In the data rows, zero lies at 4.5, halfway between 4 and 5.
Each row in the table below has a label, given by one hidden rule.
Array([5, 6, 3, 3, 6, 3, 4, 6, 5, 5, 2, 4, 0, 4, 4, 4, 5, 2, 7, 9, 4, 7, 3, 4, 6, 9, 3, 6, 5, 1, 6, 5]) 1
Array([4, 0, 5, 4, 9, 7, 8, 0, 3, 6, 9, 7, 7, 3, 4, 5, 3, 8, 0, 9, 9, 5, 8, 4, 5, 1, 7, 6, 7, 1, 0, 1]) 3
Array([4, 2, 6, 5, 3, 4, 7, 4, 5, 5, 5, 6, 5, 4, 6, 3, 5, 5, 4, 4, 6, 4, 5, 1, 8, 6, 8, 5, 7, 5, 0, 4]) 1
Array([5, 6, 4, 2, 5, 5, 3, 6, 6, 6, 5, 5, 3, 0, 3, 6, 3, 7, 4, 9, 3, 9, 1, 1, 9, 9, 5, 6, 3, 3, 4, 4]) 1
Array([4, 7, 6, 4, 3, 3, 4, 9, 5, 4, 3, 3, 4, 6, 5, 3, 5, 3, 8, 0, 0, 4, 5, 6, 5, 6, 3, 5, 2, 5, 6, 4]) 3
Array([7, 5, 7, 2, 9, 4, 4, 4, 3, 7, 4, 6, 8, 6, 3, 7, 3, 2, 8, 4, 4, 9, 7, 6, 7, 3, 3, 9, 3, 0, 6, 4]) 3
Array([3, 6, 2, 6, 0, 4, 4, 9, 6, 4, 4, 4, 0, 4, 5, 3, 5, 5, 4, 5, 5, 0, 1, 3, 7, 9, 3, 3, 4, 9, 5, 6]) 1
Array([3, 6, 2, 6, 1, 5, 4, 4, 5, 3, 5, 5, 3, 4, 6, 4, 4, 4, 4, 9, 5, 5, 4, 2, 4, 8, 6, 1, 5, 6, 2, 5]) 1
Array([3, 4, 3, 4, 3, 5, 4, 5, 6, 4, 4, 5, 2, 5, 5, 5, 4, 6, 5, 7, 5, 8, 4, 2, 5, 5, 5, 5, 5, 3, 6, 5]) 3
Array([4, 6, 3, 5, 2, 5, 4, 6, 5, 4, 4, 4, 5, 5, 5, 3, 5, 5, 3, 6, 2, 3, 4, 3, 3, 6, 4, 3, 5, 7, 6, 5]) 1
Array([5, 5, 5, 5, 5, 5, 5, 4, 5, 4, 6, 4, 6, 6, 4, 3, 4, 6, 4, 7, 5, 2, 5, 5, 2, 4, 5, 3, 6, 1, 4, 4]) 3
Array([6, 7, 6, 5, 9, 2, 4, 8, 5, 3, 4, 3, 1, 6, 4, 4, 6, 1, 9, 0, 0, 7, 2, 4, 5, 0, 4, 6, 1, 3, 9, 6]) 2
Array([3, 5, 4, 8, 0, 5, 5, 5, 7, 2, 5, 3, 4, 7, 5, 0, 7, 6, 0, 1, 5, 0, 2, 3, 0, 0, 4, 0, 6, 9, 7, 5]) 2
Array([5, 5, 3, 4, 2, 5, 3, 4, 5, 4, 6, 4, 3, 5, 5, 3, 5, 5, 6, 8, 4, 6, 4, 3, 3, 6, 4, 0, 6, 8, 3, 4]) 1
Array([3, 3, 2, 4, 6, 6, 4, 4, 5, 4, 7, 5, 2, 5, 7, 4, 4, 7, 0, 9, 5, 5, 4, 0, 5, 9, 6, 0, 5, 1, 4, 5]) 1
Array([4, 4, 5, 5, 5, 5, 5, 6, 4, 4, 4, 4, 5, 6, 4, 5, 5, 6, 2, 2, 6, 7, 5, 5, 5, 1, 4, 4, 5, 1, 6, 4]) 3
Array([6, 7, 6, 3, 8, 4, 4, 6, 3, 6, 5, 5, 5, 4, 4, 5, 4, 3, 7, 0, 3, 8, 7, 6, 6, 4, 4, 7, 4, 1, 8, 4]) 1
Array([7, 5, 5, 3, 7, 3, 4, 6, 4, 6, 3, 6, 2, 3, 2, 6, 3, 3, 9, 2, 3, 7, 6, 3, 7, 5, 6, 9, 4, 0, 9, 5]) 1
Array([6, 2, 4, 5, 5, 6, 6, 4, 4, 5, 5, 6, 5, 4, 4, 6, 4, 4, 3, 9, 1, 5, 5, 4, 7, 5, 5, 5, 4, 0, 7, 5]) 1
Array([5, 4, 5, 5, 8, 5, 5, 4, 4, 5, 6, 5, 4, 5, 4, 5, 4, 6, 5, 2, 5, 4, 6, 4, 4, 3, 4, 4, 5, 1, 5, 4]) 3
Array([4, 2, 4, 6, 7, 6, 6, 2, 4, 4, 7, 5, 5, 5, 6, 4, 6, 7, 0, 9, 9, 3, 5, 5, 4, 7, 7, 1, 7, 8, 0, 3]) 2
Array([6, 4, 6, 3, 9, 5, 5, 4, 2, 7, 5, 5, 3, 3, 4, 6, 3, 3, 7, 4, 2, 8, 4, 6, 6, 7, 7, 6, 3, 1, 4, 4]) 1
Array([4, 2, 3, 3, 3, 4, 4, 2, 6, 5, 5, 5, 2, 1, 5, 6, 3, 4, 8, 9, 6, 9, 4, 0, 9, 9, 7, 2, 5, 3, 8, 5]) 1
Array([4, 0, 5, 4, 9, 6, 4, 3, 4, 4, 5, 6, 4, 2, 4, 5, 4, 5, 6, 6, 8, 3, 5, 2, 8, 2, 5, 7, 4, 0, 1, 4]) 2
Array([3, 5, 4, 5, 0, 5, 5, 4, 5, 4, 3, 3, 6, 6, 6, 3, 5, 7, 1, 3, 8, 4, 4, 6, 3, 4, 4, 0, 4, 6, 1, 5]) 3
Array([4, 8, 6, 3, 8, 2, 3, 7, 5, 4, 2, 3, 2, 4, 3, 6, 4, 0, 5, 0, 0, 9, 5, 6, 5, 4, 3, 9, 4, 3, 9, 6]) 1
Array([3, 6, 5, 7, 9, 5, 5, 3, 6, 4, 3, 4, 8, 7, 5, 3, 6, 5, 0, 2, 5, 0, 4, 6, 1, 6, 4, 2, 5, 9, 4, 4]) 3
Array([4, 4, 6, 5, 3, 4, 4, 3, 4, 4, 5, 4, 6, 5, 4, 3, 6, 4, 2, 2, 9, 4, 5, 3, 2, 2, 5, 3, 4, 7, 4, 4]) 2
Array([2, 1, 4, 6, 7, 5, 5, 4, 5, 4, 6, 5, 7, 6, 4, 5, 4, 7, 3, 7, 9, 0, 6, 7, 4, 4, 6, 1, 5, 9, 0, 4]) 3
Array([2, 5, 2, 6, 0, 6, 4, 6, 5, 2, 5, 5, 3, 4, 6, 3, 5, 7, 4, 7, 8, 6, 2, 2, 4, 9, 6, 0, 7, 8, 2, 5]) 1
Array([4, 5, 3, 7, 5, 5, 5, 5, 5, 3, 7, 4, 9, 7, 6, 2, 7, 6, 0, 0, 9, 0, 4, 5, 0, 0, 1, 0, 6, 9, 5, 5]) 2
Array([7, 4, 6, 3, 9, 3, 6, 4, 3, 4, 6, 4, 9, 7, 4, 7, 6, 5, 0, 0, 4, 5, 8, 7, 6, 0, 3, 8, 4, 8, 2, 3]) 3
Array([5, 3, 6, 4, 4, 5, 4, 7, 5, 5, 4, 4, 3, 3, 4, 4, 3, 7, 1, 7, 4, 5, 2, 4, 5, 3, 6, 5, 4, 9, 5, 5]) 1
Array([3, 4, 2, 6, 1, 4, 5, 6, 5, 2, 4, 4, 5, 5, 6, 2, 4, 7, 5, 9, 6, 0, 4, 3, 3, 7, 4, 0, 6, 7, 3, 5]) 1
Array([3, 4, 4, 7, 6, 4, 5, 5, 4, 4, 5, 5, 6, 6, 5, 5, 5, 7, 2, 3, 8, 0, 6, 4, 0, 4, 4, 1, 5, 8, 3, 3]) 3
Array([3, 3, 5, 7, 0, 5, 5, 3, 5, 3, 6, 4, 7, 5, 5, 4, 5, 6, 1, 8, 6, 1, 4, 5, 0, 2, 6, 2, 6, 5, 2, 4]) 2
Array([4, 4, 3, 5, 0, 4, 3, 7, 6, 3, 2, 4, 1, 4, 5, 2, 5, 4, 7, 7, 1, 6, 3, 0, 7, 9, 5, 1, 5, 8, 7, 5]) 1
Array([5, 2, 5, 5, 9, 5, 5, 1, 4, 8, 6, 6, 5, 4, 5, 4, 5, 7, 4, 0, 6, 1, 6, 8, 6, 0, 6, 6, 6, 4, 4, 4]) 2
Array([6, 5, 6, 4, 3, 3, 4, 8, 2, 6, 3, 4, 0, 5, 2, 6, 5, 0, 9, 0, 6, 7, 6, 9, 5, 3, 3, 9, 1, 1, 9, 4]) 2
Array([5, 2, 7, 5, 9, 4, 6, 0, 3, 6, 7, 5, 5, 5, 4, 6, 5, 3, 4, 6, 9, 8, 6, 5, 6, 2, 6, 7, 5, 7, 4, 3]) 2
Array([2, 5, 4, 6, 0, 5, 5, 6, 4, 1, 4, 4, 4, 6, 4, 1, 6, 4, 3, 1, 2, 3, 4, 4, 0, 6, 2, 0, 5, 9, 8, 5]) 2
Array([5, 6, 4, 4, 3, 2, 5, 8, 5, 5, 3, 4, 4, 3, 4, 3, 5, 3, 9, 4, 1, 4, 5, 5, 4, 4, 2, 6, 4, 5, 8, 6]) 2
Array([5, 4, 6, 5, 8, 4, 5, 5, 3, 7, 5, 3, 9, 5, 4, 2, 5, 2, 3, 0, 3, 5, 5, 5, 5, 0, 2, 7, 4, 6, 2, 4]) 2
Array([6, 1, 4, 3, 9, 6, 4, 2, 3, 7, 6, 5, 5, 3, 4, 8, 3, 5, 4, 9, 9, 6, 5, 3, 9, 8, 7, 3, 5, 0, 1, 4]) 1
Array([3, 5, 5, 6, 5, 6, 6, 3, 5, 3, 6, 5, 7, 6, 5, 4, 4, 7, 2, 6, 9, 0, 4, 4, 3, 6, 4, 3, 5, 9, 1, 3]) 3
Array([4, 1, 5, 5, 9, 6, 5, 1, 2, 6, 8, 5, 6, 5, 5, 5, 5, 6, 0, 9, 9, 5, 6, 8, 3, 4, 6, 5, 5, 4, 0, 3]) 2
Array([4, 5, 4, 4, 5, 5, 4, 5, 4, 4, 5, 5, 5, 5, 5, 4, 5, 5, 1, 5, 5, 3, 5, 4, 2, 4, 5, 5, 5, 5, 5, 4]) 2
Array([4, 5, 6, 5, 6, 4, 5, 6, 3, 5, 5, 5, 8, 7, 5, 4, 6, 5, 0, 0, 5, 2, 6, 6, 0, 0, 5, 8, 4, 3, 3, 4]) 3
Array([5, 6, 5, 3, 9, 3, 3, 7, 4, 7, 2, 5, 4, 4, 2, 7, 3, 0, 9, 6, 0, 9, 4, 6, 9, 4, 4, 9, 3, 3, 9, 4]) 1
Array([4, 6, 5, 6, 3, 4, 6, 6, 6, 3, 4, 3, 6, 5, 5, 1, 7, 5, 0, 2, 3, 0, 4, 5, 0, 5, 2, 5, 4, 9, 7, 5]) 2
Array([5, 5, 4, 4, 0, 4, 4, 7, 5, 4, 2, 3, 2, 3, 5, 4, 5, 2, 6, 9, 3, 5, 4, 6, 4, 8, 5, 6, 5, 6, 8, 5]) 1
Array([3, 4, 4, 4, 2, 5, 5, 4, 4, 4, 6, 4, 6, 6, 5, 4, 5, 7, 2, 5, 7, 6, 5, 5, 2, 3, 4, 3, 6, 8, 1, 4]) 3
Array([4, 5, 6, 6, 3, 5, 5, 4, 5, 3, 5, 3, 6, 7, 5, 2, 7, 5, 4, 0, 4, 0, 4, 9, 0, 0, 4, 7, 4, 9, 6, 4]) 2
Array([6, 3, 4, 5, 8, 5, 5, 1, 5, 5, 6, 4, 4, 4, 4, 6, 4, 6, 3, 4, 4, 9, 5, 8, 4, 1, 3, 3, 3, 1, 3, 4]) 3
Array([5, 8, 5, 5, 4, 4, 4, 7, 5, 4, 2, 3, 1, 6, 4, 4, 5, 2, 5, 5, 1, 2, 3, 3, 3, 1, 0, 5, 3, 6, 9, 5]) 3
Array([4, 3, 7, 4, 9, 5, 5, 1, 2, 7, 7, 5, 7, 4, 4, 8, 5, 5, 5, 2, 7, 5, 8, 9, 6, 0, 5, 9, 4, 2, 6, 4]) 2
Array([5, 4, 4, 4, 7, 5, 4, 4, 5, 4, 5, 5, 4, 4, 4, 5, 3, 7, 5, 8, 7, 5, 5, 4, 4, 8, 6, 2, 5, 6, 3, 5]) 1
Array([6, 4, 3, 4, 8, 5, 4, 4, 5, 3, 5, 5, 2, 4, 5, 6, 3, 7, 5, 6, 6, 3, 4, 2, 2, 9, 6, 3, 4, 6, 2, 4]) 1
Array([6, 6, 6, 4, 5, 4, 5, 4, 4, 5, 5, 4, 5, 6, 4, 4, 3, 3, 6, 4, 2, 5, 4, 4, 4, 3, 3, 9, 4, 3, 6, 4]) 3
Array([3, 3, 5, 3, 8, 5, 5, 1, 4, 5, 6, 5, 4, 3, 5, 4, 4, 7, 1, 6, 3, 1, 5, 7, 6, 4, 7, 3, 6, 3, 1, 5]) 1
Array([4, 5, 5, 2, 4, 4, 4, 6, 4, 4, 4, 4, 3, 4, 3, 4, 4, 1, 9, 3, 0, 6, 4, 5, 6, 5, 4, 4, 3, 3, 9, 5]) 1
Array([4, 6, 4, 5, 5, 5, 4, 5, 6, 3, 2, 4, 3, 5, 5, 4, 5, 5, 5, 4, 3, 1, 5, 2, 3, 2, 2, 3, 4, 8, 7, 5]) 2
Array([5, 5, 5, 4, 5, 4, 4, 4, 3, 4, 3, 5, 5, 6, 5, 5, 4, 4, 4, 5, 2, 6, 4, 5, 5, 0, 4, 6, 5, 5, 7, 5]) 3
Array([4, 4, 2, 4, 6, 5, 4, 6, 5, 5, 4, 6, 2, 4, 5, 6, 3, 4, 4, 9, 5, 8, 4, 3, 7, 6, 7, 4, 5, 1, 2, 5]) 1
Array([4, 1, 6, 2, 9, 6, 5, 2, 3, 6, 8, 5, 6, 4, 4, 7, 4, 9, 6, 8, 8, 7, 7, 8, 9, 5, 6, 9, 4, 0, 1, 4]) 1
Array([6, 5, 3, 5, 6, 5, 5, 2, 3, 5, 5, 4, 7, 5, 5, 8, 4, 4, 0, 3, 9, 6, 4, 5, 7, 2, 6, 3, 5, 1, 2, 4]) 3
Array([5, 5, 5, 4, 6, 5, 5, 3, 4, 6, 6, 5, 5, 4, 5, 4, 5, 5, 0, 4, 5, 3, 5, 6, 5, 5, 6, 2, 4, 6, 2, 4]) 2
Array([6, 4, 3, 5, 0, 4, 4, 7, 4, 4, 4, 4, 4, 5, 5, 2, 4, 1, 6, 1, 0, 5, 4, 5, 5, 3, 3, 8, 3, 9, 5, 5]) 3
Array([5, 3, 4, 4, 9, 6, 5, 2, 3, 6, 6, 5, 5, 3, 5, 6, 4, 5, 5, 9, 5, 8, 5, 4, 7, 6, 7, 6, 5, 3, 3, 3]) 1
Array([2, 5, 4, 6, 3, 6, 5, 2, 4, 3, 6, 5, 5, 6, 6, 3, 5, 9, 2, 6, 8, 1, 3, 6, 3, 5, 6, 0, 7, 5, 0, 4]) 3
Array([5, 5, 4, 4, 5, 5, 3, 6, 5, 5, 3, 5, 3, 3, 4, 5, 3, 3, 7, 9, 3, 7, 3, 0, 7, 9, 5, 8, 4, 2, 5, 5]) 1
Array([5, 6, 3, 3, 1, 3, 2, 8, 6, 5, 1, 3, 0, 3, 3, 5, 4, 0, 9, 0, 1, 8, 2, 0, 9, 9, 4, 4, 4, 0, 9, 6]) 1
Array([4, 3, 3, 5, 8, 5, 5, 0, 5, 5, 4, 5, 4, 5, 5, 5, 5, 7, 0, 4, 8, 2, 4, 5, 3, 8, 6, 2, 6, 7, 0, 4]) 1
The hidden rule looks at only part of the columns. Which column or columns, counting from 0, in order?
13 16 25
Which label does each new row get?
Array([4, 5, 5, 4, 8, 5, 5, 3, 4, 4, 3, 4, 3, 6, 5, 3, 5, 4, 2, 6, 3, 7, 4, 6, 3, 4, 3, 4, 5, 5, 5, 5]) >> 3
Array([4, 4, 4, 5, 3, 5, 5, 3, 4, 4, 6, 4, 6, 5, 5, 3, 5, 5, 1, 5, 4, 0, 5, 5, 1, 4, 5, 4, 5, 7, 5, 4]) >> 2
Array([4, 3, 4, 6, 8, 4, 6, 2, 3, 3, 5, 4, 8, 5, 5, 2, 5, 5, 0, 1, 8, 3, 6, 7, 4, 2, 3, 6, 6, 3, 0, 3]) >> 2
Array([4, 7, 3, 4, 0, 4, 4, 6, 6, 1, 3, 3, 5, 5, 3, 4, 5, 1, 5, 0, 1, 2, 2, 4, 4, 1, 1, 4, 4, 8, 9, 5]) >> 2
Array([4, 5, 5, 6, 6, 5, 5, 1, 5, 3, 6, 5, 5, 4, 5, 6, 5, 6, 6, 7, 4, 5, 5, 4, 8, 2, 6, 3, 5, 4, 0, 5]) >> 2
Array([5, 3, 5, 5, 8, 6, 5, 2, 3, 5, 6, 6, 7, 5, 6, 5, 4, 8, 3, 8, 9, 5, 6, 6, 3, 2, 7, 5, 6, 2, 1, 3]) >> 3
Array([4, 8, 6, 4, 6, 3, 4, 6, 4, 4, 4, 4, 5, 6, 3, 4, 4, 3, 8, 0, 3, 7, 5, 7, 2, 3, 3, 9, 4, 3, 9, 5]) >> 3
Array([4, 7, 5, 4, 3, 3, 3, 5, 3, 3, 3, 4, 4, 5, 4, 2, 4, 3, 5, 0, 0, 8, 4, 5, 6, 1, 2, 7, 3, 9, 6, 5]) >> 3
Array([5, 4, 5, 4, 3, 4, 5, 5, 5, 5, 1, 4, 5, 5, 3, 6, 5, 1, 3, 5, 2, 6, 3, 0, 9, 9, 4, 6, 5, 4, 9, 6]) >> 1
Array([4, 7, 4, 5, 4, 5, 6, 4, 5, 5, 3, 5, 5, 4, 4, 2, 5, 4, 6, 5, 7, 5, 6, 7, 8, 1, 4, 0, 3, 2, 7, 4]) >> 2
Array([4, 0, 3, 4, 7, 5, 6, 1, 4, 6, 7, 6, 5, 2, 4, 6, 4, 7, 4, 9, 8, 6, 6, 4, 5, 7, 8, 2, 5, 1, 0, 3]) >> 1
Array([3, 2, 3, 5, 2, 6, 5, 4, 6, 3, 6, 5, 6, 3, 6, 5, 5, 4, 4, 9, 6, 1, 3, 4, 3, 8, 7, 1, 5, 5, 3, 4]) >> 1
Array([6, 4, 5, 4, 5, 4, 4, 3, 5, 6, 2, 5, 6, 4, 4, 5, 4, 7, 6, 4, 3, 8, 4, 6, 6, 6, 4, 9, 3, 3, 8, 5]) >> 1
Array([5, 4, 4, 4, 8, 4, 5, 2, 4, 4, 7, 5, 6, 4, 4, 7, 5, 5, 4, 6, 6, 6, 5, 4, 4, 2, 6, 4, 5, 2, 0, 4]) >> 2
Array([5, 4, 6, 4, 9, 3, 5, 2, 2, 7, 7, 5, 7, 5, 4, 6, 5, 5, 2, 4, 5, 5, 7, 8, 3, 2, 4, 7, 4, 2, 3, 4]) >> 2
Array([7, 8, 8, 4, 9, 3, 4, 4, 2, 7, 3, 5, 8, 5, 2, 5, 3, 2, 8, 0, 3, 9, 5, 9, 4, 0, 3, 9, 3, 0, 9, 4]) >> 3
Array([4, 5, 4, 5, 1, 5, 4, 6, 5, 3, 3, 4, 6, 5, 5, 3, 5, 5, 3, 5, 4, 2, 4, 4, 3, 3, 5, 6, 5, 9, 6, 4]) >> 2
Array([5, 3, 4, 4, 9, 4, 4, 3, 4, 6, 5, 5, 6, 4, 4, 6, 4, 2, 7, 4, 6, 7, 5, 7, 5, 6, 5, 5, 4, 0, 5, 4]) >> 1
Array([5, 4, 1, 4, 0, 3, 4, 6, 5, 3, 3, 4, 1, 2, 6, 5, 3, 5, 9, 9, 3, 4, 2, 1, 7, 9, 5, 2, 6, 4, 4, 6]) >> 1
Array([4, 4, 5, 3, 6, 5, 5, 7, 5, 5, 4, 4, 4, 6, 4, 4, 4, 4, 4, 6, 1, 0, 5, 6, 0, 0, 3, 7, 4, 7, 4, 5]) >> 3
Array([3, 3, 4, 5, 7, 5, 5, 4, 4, 5, 6, 5, 4, 5, 5, 6, 5, 5, 2, 8, 8, 4, 5, 9, 6, 3, 5, 5, 5, 4, 0, 5]) >> 2
Array([4, 2, 7, 4, 9, 4, 5, 3, 5, 6, 7, 6, 6, 4, 5, 8, 3, 3, 9, 4, 7, 7, 6, 6, 5, 7, 6, 3, 3, 3, 3, 3]) >> 1
Array([4, 3, 4, 6, 0, 5, 3, 5, 6, 4, 4, 4, 2, 2, 5, 6, 4, 7, 3, 7, 3, 9, 4, 5, 4, 6, 5, 2, 5, 1, 4, 4]) >> 1
Array([5, 8, 7, 6, 8, 4, 5, 5, 4, 6, 6, 5, 7, 5, 4, 4, 6, 3, 3, 0, 7, 7, 7, 6, 0, 0, 4, 6, 3, 6, 5, 5]) >> 2
Array([5, 6, 4, 3, 3, 4, 5, 3, 4, 5, 4, 4, 3, 4, 3, 6, 3, 4, 6, 5, 8, 6, 4, 2, 6, 7, 6, 7, 4, 1, 9, 5]) >> 1
Array([5, 3, 4, 4, 6, 5, 4, 3, 4, 5, 5, 5, 5, 5, 5, 5, 4, 6, 2, 8, 6, 6, 5, 4, 5, 4, 6, 5, 5, 4, 3, 4]) >> 3
Array([4, 3, 4, 6, 6, 5, 5, 2, 5, 5, 6, 5, 5, 7, 5, 4, 4, 6, 0, 5, 4, 0, 4, 4, 4, 3, 5, 1, 5, 2, 3, 4]) >> 3
Array([4, 2, 4, 4, 3, 5, 5, 3, 5, 5, 3, 5, 4, 2, 5, 5, 3, 9, 3, 8, 9, 7, 5, 3, 5, 8, 8, 3, 5, 1, 2, 4]) >> 1
Array([4, 5, 4, 6, 5, 5, 5, 5, 4, 4, 6, 5, 6, 4, 5, 4, 5, 6, 4, 6, 8, 4, 3, 4, 1, 3, 6, 2, 7, 3, 4, 5]) >> 2
Array([5, 7, 6, 3, 4, 4, 4, 5, 3, 5, 3, 4, 4, 5, 4, 5, 5, 4, 7, 4, 2, 4, 6, 4, 4, 1, 1, 1, 5, 7, 5, 5]) >> 2
Array([5, 6, 4, 3, 0, 3, 4, 4, 4, 5, 5, 5, 3, 5, 4, 3, 3, 3, 5, 2, 0, 8, 4, 4, 9, 8, 3, 5, 4, 5, 4, 6]) >> 1
Array([4, 5, 3, 5, 0, 4, 4, 6, 5, 4, 4, 4, 5, 7, 4, 2, 5, 3, 1, 1, 3, 0, 3, 2, 2, 6, 4, 3, 4, 4, 7, 5]) >> 3
Array([5, 4, 3, 3, 7, 3, 4, 5, 5, 5, 4, 6, 3, 2, 6, 5, 4, 5, 8, 9, 5, 5, 3, 4, 9, 7, 6, 3, 4, 3, 7, 4]) >> 1
Array([6, 7, 6, 6, 1, 3, 3, 5, 5, 4, 3, 4, 3, 5, 4, 6, 6, 3, 8, 0, 0, 6, 4, 4, 2, 5, 4, 7, 5, 2, 6, 4]) >> 2
Array([6, 4, 5, 4, 2, 4, 6, 6, 3, 4, 4, 3, 6, 6, 5, 5, 5, 4, 5, 1, 4, 1, 4, 7, 2, 3, 3, 3, 4, 5, 7, 5]) >> 3
Array([4, 5, 6, 5, 3, 4, 5, 3, 3, 5, 5, 4, 7, 5, 4, 5, 5, 3, 0, 0, 5, 3, 6, 7, 1, 2, 4, 7, 4, 5, 8, 4]) >> 2
